A single turn carries every row of the set below to another of its rows. Some are shown first; where does it send the rows asked next?
refan: -.30,.11,-.02,-.09,-.09,-.09,-.03,.18,.18,.00,-.01,-.29,.15,.22,.15,-.08
sunet: -.01,.15,.03,-.10,-.09,-.15,-.08,.07,.21,-.06,.12,-.02,.02,.27,-.09,-.10
kov: -.14,.04,-.11,.13,-.17,-.27,-.26,.13,.13,.13,.20,-.01,.10,.01,.15,-.01
Vavup: -.30,.04,-.03,.18,-.21,-.12,-.28,.26,.15,.16,.12,-.14,.07,.11,.03,.12
vope: -.39,.04,-.06,.04,-.19,-.44,-.25,.06,.25,.07,.10,-.14,.07,.22,.14,.07
rusot: -.34,.16,-.06,.01,-.14,-.17,-.27,-.11,.16,-.02,.28,-.05,.00,.04,.02,.01
ramaz: -.14,.10,.02,.07,-.09,-.13,.10,-.09,.30,.02,.10,-.13,.17,.24,-.08,-.16
gul: -.10,.19,-.13,.12,-.16,-.28,-.25,-.03,.18,-.09,.12,-.06,.17,-.05,.04,-.04
tavuv: -.21,.03,.17,-.03,-.19,-.03,-.11,.19,.25,.01,.03,-.30,.11,.11,-.05,-.04
Pas: -.23,-.01,-.16,.25,-.07,-.09,-.12,.02,.06,.04,.12,-.13,.08,-.03,-.05,.00
vosil: -.35,.21,-.04,-.04,-.20,-.13,-.22,.12,.20,.03,.07,-.13,.05,.00,.05,.15
zov: -.16,.17,.00,.05,-.14,-.10,-.16,-.18,.22,-.17,-.03,-.27,-.04,.34,.02,-.05
Lav: -.20,-.05,-.08,.16,-.36,-.02,-.11,-.10,.24,.14,.00,-.23,.13,.26,-.08,-.09
pap: -.11,.13,-.13,.01,-.15,-.09,.01,-.16,.23,-.18,.10,-.11,.05,.28,-.02,-.13
moveb: -.53,.08,-.05,.09,-.15,-.10,-.25,.08,.23,.09,.10,-.14,.08,.22,.14,.10
kof: .15,.09,-.03,.09,-.17,-.17,-.04,.07,.24,-.10,.13,-.11,.07,.20,.03,-.04
duvag: -.04,.09,.13,.16,-.18,-.20,-.08,.14,.36,.05,.14,.01,.09,.34,.05,-.12
lokog: -.14,.13,-.07,.16,-.18,-.44,-.34,.15,.17,-.06,.11,-.13,.10,.22,.04,.06
Dulu: -.32,.02,-.15,.12,-.06,-.16,-.29,-.19,.18,-.10,.15,-.10,.18,.12,-.03,-.10
letez: -.23,.00,-.04,.02,-.12,-.20,-.06,.03,.27,.00,.03,-.03,.09,.49,.00,-.18
fule: .09,.07,-.02,.10,-.19,-.04,-.18,.11,.18,.12,.15,-.18,.10,.22,.18,.04
buki: -.05,.01,.03,.07,-.22,-.25,-.17,.08,.35,-.13,.09,-.10,.01,.46,.07,-.01
tik: -.28,.21,-.04,.01,-.09,-.24,-.23,.07,.23,-.12,.11,-.07,-.03,.07,.17,.16
vudab: -.21,-.15,-.04,.26,-.14,-.24,-.25,.19,.19,.08,.04,-.12,.09,.10,.03,.07
Zozap: -.15,-.11,-.05,.23,-.21,-.12,-.05,-.08,.31,-.05,.08,-.13,.11,.40,-.04,-.16
Nufe: -.16,.29,-.10,-.03,-.25,.00,-.11,-.12,.14,-.02,.14,-.18,-.02,.26,.02,.00
Lagu: -.32,.12,.12,.04,-.29,.04,-.22,.21,.22,-.04,.10,-.10,-.02,.23,-.02,-.14
siv: -.53,.07,-.06,.11,-.17,-.23,-.21,-.06,.28,-.09,.05,-.11,-.02,.21,.03,.07
Fuv: -.05,-.04,-.04,.28,-.21,-.15,-.12,-.03,.21,.01,-.10,-.26,.09,.31,.05,-.13
Puf: -.36,-.10,-.06,.16,-.15,-.25,-.20,-.06,.14,.14,.18,-.22,.12,.11,-.11,.01
kap: -.31,.12,-.03,.15,-.21,.02,-.06,.22,.16,.07,.09,-.13,.10,.24,.17,-.20
ded: -.33,-.03,-.02,.29,-.10,-.31,-.32,-.04,.24,-.02,.17,-.20,.16,.30,.01,.00
sotug: .10,.05,.02,.23,-.14,-.01,-.19,-.03,.17,-.05,.03,-.18,.02,.17,.04,-.11
vazil: -.20,.00,.02,-.05,-.29,-.16,-.27,.02,.36,.03,-.01,-.17,.06,.41,.18,.04
Bamup: -.09,.15,.01,.08,-.21,-.16,-.26,-.02,.29,-.15,-.06,-.11,-.05,.37,.20,-.08
geli: -.37,-.01,-.13,.08,-.12,-.03,-.17,.06,.14,.14,.05,-.17,.17,-.01,.03,.03

buki moves to Zozap
Lav moves to Nufe
kap moves to refan
And these:
ded moves to Dulu
letez moves to ramaz
vudab moves to siv
sotug moves to Bamup
rusot moves to kov
moveb moves to geli

A single turn carries every row of the set below to another of its rows. Some are shown first; where does it send the rows asked next?
das: .09,.09,.07,.21,-.08,.03,-.01,.10,-.09,-.28,-.02,-.14,.06,-.09,.12,.03,-.05,.13
ser: .04,.10,.16,.36,-.08,-.16,.13,.28,-.09,-.09,.05,-.34,-.13,.17,.08,.10,.11,.17
ber: .12,.07,.06,.09,-.13,.07,.10,.19,-.09,-.01,.18,-.12,.03,-.08,.16,.15,.01,.21
nef: -.04,.10,.21,-.05,.03,-.10,.13,.41,.02,-.03,-.09,-.08,-.17,.22,.13,.22,.23,.15
rofi: .00,.08,.36,.07,.10,-.05,.18,.23,-.13,.02,-.15,-.05,-.18,.12,.12,.05,.09,.13
fevog: -.08,-.10,.02,.35,.00,-.06,.13,.32,.01,-.18,-.10,-.21,-.20,.11,.03,.07,.08,.15
fiti: -.01,.00,.25,.22,.07,-.05,.03,.37,-.03,-.26,-.20,-.04,-.20,.25,.10,.11,.10,.10
gakil: .20,.04,.01,.18,-.11,-.17,-.14,.18,-.16,-.09,.02,-.02,.02,-.11,.16,.04,.00,.08
Tute: .14,.04,-.09,.02,-.14,-.19,-.06,.27,-.08,.01,.01,.00,.05,-.13,.21,.12,.06,.11
ruba: .09,.08,.39,.17,-.06,-.13,.13,.27,-.10,-.14,-.04,-.15,-.06,.28,.11,.14,.12,.07
garaz: -.08,.15,.16,.20,.07,-.12,.18,.17,-.15,-.01,-.07,-.30,-.16,-.01,.10,-.02,.10,.14
gebu: .20,.02,-.09,.20,-.15,-.19,-.18,.30,-.06,-.14,.00,-.01,.01,-.04,.17,.11,.03,.12
Nes: -.04,.01,.12,.14,.03,-.19,.21,.36,-.12,-.06,-.24,.00,-.11,.29,.20,.16,.15,-.01
bodi: -.07,.19,.12,-.07,.12,-.01,.05,.33,-.09,-.16,-.14,.05,-.07,.20,.22,-.06,.00,.14
gamin: .08,.22,.14,.00,.03,-.14,.08,.24,-.24,-.03,.02,-.03,-.04,.36,.19,.00,.08,.08
rosok: -.18,.10,.08,.06,.03,-.07,.17,.39,.00,-.07,.03,-.29,-.13,.00,.17,.13,.17,.15
Kugut: .00,.02,.11,-.07,-.07,-.04,.12,.37,.00,-.21,.00,.01,.06,.34,.18,.08,.05,.08
getun: .09,-.05,.12,.15,-.02,-.01,.17,.28,-.12,-.06,-.11,.12,-.04,.34,.15,-.03,-.08,.13
tis: .14,.11,.14,.05,.01,-.03,-.03,.27,-.04,-.13,-.03,-.01,-.15,.37,.00,.00,.05,.26
guzug: .03,.08,-.31,.14,.00,-.08,-.04,.28,-.09,-.11,-.04,-.05,-.12,.07,.12,.19,.16,.12
geva: .09,.11,-.17,.07,-.08,-.05,.14,.20,-.06,.14,-.08,-.04,-.05,-.04,.14,.13,.05,.25
fosa: .12,-.04,-.15,.13,-.08,-.15,-.11,.30,-.09,-.05,-.04,.07,-.03,-.10,.20,.10,.03,.10
toli: -.14,-.03,-.02,.23,-.07,-.16,.30,.36,-.02,-.05,-.14,-.22,-.04,.10,.20,.12,.09,.06
Rulel: .09,.17,-.14,.33,-.08,-.10,-.03,.27,-.17,-.26,-.06,-.11,.04,.07,.26,.13,.02,.06
Didu: .16,.08,.02,.07,-.09,-.11,-.15,.25,-.09,-.04,.06,-.02,-.01,-.18,.19,.07,.02,.17

getun moves to Kugut
ruba moves to fiti
geva moves to ber
And these:
gebu moves to fosa
garaz moves to ser

